rotation ticks, each row followed by its count of ticks
The counts run from 0 to 598.
[138 168  89  72 120 118 147 123 109 146 144 103 115 112 128 152 146 128
 159 103  98 154 173 144 111 107 161  78 186 116 124 107 138 136 135 152
 172 132 127 144 139 149 150 127  97 122 139 144 102 134  78  94 140 174
 157 138 186 107]  36
[120 143 120  77 116  79 146 174 120 151 175  87 123 177 113 147 113 139
 173 155 166 135  89 129 110 108 137  90 138  75 140 170 137 138 135 154
 133 155 101 135 126 142 121 123 127  70 124 120 132 168  83 133 121 125
 151 121 157 127]  462
[122 149 120  68  98 110 114 156  95 135 161  76 122 164 134 133 116 119
 166 109 123 156  84 137 125 114 131 120 143 107 171 154 135 125 145 176
 138 185  99 122 142 109 148  98 119 114 122 125  97 159  61  98 116 127
 154 130 166 131]  388
[152 167  89  90 128 121 149 161 142 169 164  67 141 160  99 135 114 139
 143 127 124 148 121 113 135 122 131  50 137 116  86 125 147 152 123 139
 155  94 138 117 154 147 135 130 126  86 139 132  88 109  73  99 145 146
 141 127 167 117]  480
[142 168  97  98 136 111 138 137 116 132 165  74 137 119 104 101 134 128
 155 131 155 135 162 104 117 128 126  73 142  94 130 134  88 175 139 142
 152 123 124 136 147 120 172 122 132  81 137 127 144 158  94 159 112 180
 157 146 196 143]  577
[150 143 120  95 135 109 141 156 120 153 166  54 172 169 108 105  94 136
 157 139 163 134  98 116 151 130  96  69 110  90 121 150 113 143 132 162
 118 130 114 108 151 128 148 106 139  76 153 110 127 153  81 126 104 139
 138 128 167 145]  160
[124 163 102  81  90 123 127 129  96 158 159  79 118 142 123 154 145 109
 183 105 107 146 145 145 100 112 167 105 163 101 155 122 140 144 133 157
 152 155 123 157 142 143 141 115 118 111 130 139 112 125  66 110 145 165
 169 119 190 108]  350
[112 144 103  73 140  74 154 169 113 116 167 102  95 133 128 136 117 125
 156 159 172 164 138 112 106 107 125  82 149  89 129 178 125 140 144 148
 147 153  99 100 129 122 154 127 107  94 111 122 127 190 105 151 102 140
 154 157 156 124]  257
[116 146 120  61 147  89 140 132 110 124 171 105 135 118 127 147 132 124
 160 158 155 145 144 134 110 109 125  83 166  74 155 158  96 126 144 159
 153 171  95 149 134 122 152 124 107 102 139 126 141 189  92 144  96 148
 139 149 173 145]  15
[111 157 112  49 127 112 117 131 108 124 162  99 126 135 134 155 134 120
 144 125 120 162 123 142 118 116 127 101 166 107 174 152 109 120 152 168
 162 189  97 143 149 107 154 113 102 124 132 133  99 168  68 111 115 136
 139 147 165 143]  43
[140 118 131  70 133  87 159 156 102 136 148  91 140 162 148 132  99 135
 169 131 146 147 102 150 145 106 108  94 146  98 129 151 146  97 147 187
 120 173  92  95 132 140 136 103  98 114 144 117 115 186  90  87 100 128
 144 139 144 116]  428
[144 161 110  85  92  96 125 170 109 144 162  80 115 162 119 123 122 141
 168 108 115 130  78 133 123 111 165 104 155 104 145 125 140 149 146 159
 150 153 112 156 128 123 126 110 124  89 115 135 118 152  54  89 140 143
 160 106 173 137]  418
[148 146 105  73 121 114 146 151 127 169 163  80 143 168 126 161 115 133
 160 126 102 152 107 144 136 121 136  69 157 114 110 122 162 118 132 163
 142 134 125 133 148 156 119 117 106 120 149 134  77 120  61  63 152 130
 137 121 149 114]  452
[139 129 132  71 135  91 148 160 103 135 156  83 148 165 136 120  94 135
 161 134 157 144  87 136 146 112  98  93 132  94 136 160 131 111 146 180
 121 172  92  97 133 124 141 101 112 101 141 110 120 186  85 105  93 124
 141 136 148 133]  430
[143 146 117  98 122 117 153 152 114 175 158  64 167 167 104 124 102 130
 173 130 164 132 116 121 139 116 110  75 114  81 107 149 135 142 115 160
 121 116 119 101 139 147 136 119 142  65 153 111 127 136  90 131 102 143
 146 114 180 114]  436
[110 147  95  64 118  95 153 147 102 135 150 112  87 123 137 168 133 112
 171 128 133 172 160 135  96  94 155  93 174  97 129 154 154 124 139 154
 161 153 108 112 125 140 146 135  96 118 112 134 104 161  92 120 126 147
 161 148 166  92]  9
[149 162  87  81 120  84 155 182 130 133 153  98  87 148 125 130 117 154
 147 116 116 155 114 121 124 108 158  76 165 129  95 127 164 146 146 145
 164 119 120 112 129 144 131 132 103 100 107 137  97 152  75  82 146 149
 159 135 154 112]  485
[121 155  86  70 119  94 152 150 109 131 152 106  82 122 134 162 140 120
 166 125 117 169 166 134  95 105 162  88 177 110 125 140 154 137 141 146
 167 145 117 124 134 147 147 132  94 125 112 140  98 150  88 110 143 158
 162 152 164  96]  282
[165 146 129  93 137 109 141 139 109 137 150  73 173 141 121  90 108 146
 157 118 146 119 106 128 160 123 106  83 138  93 125 120  97 136 141 174
 128 143 103 127 139 123 153 101 129  87 163 117 146 179  82 111  90 159
 140 123 183 155]  403
[123 135 123  88  98 107 151 141  86 170 151  78 140 161 126 147 120 111
 203 120 156 141 131 150 112 102 136 109 136  70 140 149 147 127 124 172
 118 155 110 112 129 158 133 115 126  86 145 113 135 149  91 131 111 147
 162 117 179  94]  394
[133 163  95  87 139 111 142 145 106 121 148  83 122 114 118 100 116 129
 135 118 155 162 159  96 131 118 108  75 135 110 120 149 105 155 138 148
 157 128 110  82 141 101 180 121 120  89 127 119 121 168  97 151  88 167
 155 160 188 134]  300
[161 159  88  82 148  83 153 165 135 118 157 101 101 117 130 123 124 148
 137 131 108 151 141 115 129 116 148  58 183 125  90 111 136 143 152 141
 167 116 123 132 134 136 151 131  92 121 119 143 104 161  79  80 140 166
 149 152 157 129]  241
[142 118 122  82 120  86 170 146 103 159 151  90 143 169 142 150 117 129
 195 138 144 134 131 166 121 106 130  97 153  84 124 137 154 109 139 179
 109 164 109 124 131 179 123 111 105 107 157 120 130 167  94  97 130 144
 155 125 150  97]  151
[143 137 111  78 122 103 143 154 127 165 172  74 142 173 128 165 117 128
 172 139 112 146 104 152 128 120 138  73 159 102 121 130 155 119 140 162
 128 146 124 150 152 164 121 116 105 128 148 135  92 126  63  69 157 130
 139 123 144 115]  178
[145 156  94  77 121  72 148 186 132 125 161 105  87 150 124 131 120 158
 145 130 119 148 100 125 118 110 161  78 170 122 113 129 150 146 156 147
 164 140 110 137 130 135 128 123  99 100 105 139 107 172  73  87 146 146
 157 137 147 126]  487
[148 145 114 101 119 115 162 152 114 175 151  67 162 163 107 118 102 133
 172 126 162 132 125 121 137 114 116  70 122  84  93 141 141 144 115 158
 124 107 122  92 136 151 135 120 140  66 153 110 128 134  95 129 108 151
 150 114 183 110]  437
[126 139 121  87 123  79 146 179 119 144 177  76 128 175 114 130 105 130
 173 161 175 139  93 119 113 115 126  86 124  76 134 174 129 144 137 154
 123 154 104 120 132 135 132 117 129  73 124 113 129 168  84 138 116 124
 148 130 155 130]  188
[169 157  87  85 157  87 163 158 139 122 147 100 114 120 125 111 122 164
 131 129 116 147 146 119 141 119 135  50 172 131  83 108 129 145 152 147
 167 108 126 119 142 143 151 127  94 104 136 139 112 166  88  87 134 173
 148 152 158 131]  514
[112 145 103  62 126  82 151 151 100 117 153 121  88 116 139 155 131 124
 167 138 141 166 152 132 101 100 147  94 177  92 140 155 136 123 147 157
 157 165  95 116 121 129 149 129  93 112 112 132 122 189  97 125 109 150
 157 153 164 109]  11
[135 171  96  91 138 113 140 147 114 118 153  81 124 112 112  96 121 128
 136 117 152 155 154  94 128 119 116  76 139 110 123 146  99 165 140 143
 161 125 114  98 144  98 180 120 127  87 126 123 127 165  94 153  91 172
 158 154 191 140]  301
[111 144 115  63 148  93 134 133 117 128 181  99 135 129 126 159 139 118
 162 165 148 153 144 140 107 119 124  81 166  79 164 160  96 125 147 158
 147 179 101 157 146 127 152 122 104 116 139 128 126 180  86 137 115 141
 137 152 162 141]  289
[151 156 104  88 140 141 148 104 105 156 145  74 175 116 124 118 128 117
 154 108 126 147 179 132 144 126 107  67 150 106 116 111 110 134 128 164
 144 121 131 114 159 140 170 114 117 114 175 125 115 130  88 114 106 179
 144 143 195 123]  337
[141 124 125  70 119  94 163 143 101 157 146  96 138 160 146 155 117 130
 190 128 131 141 115 168 129 104 134  97 158  91 124 134 160  99 136 183
 119 165 105 120 127 168 122 109  97 117 151 120 113 164  84  79 125 137
 151 124 149 101]  425
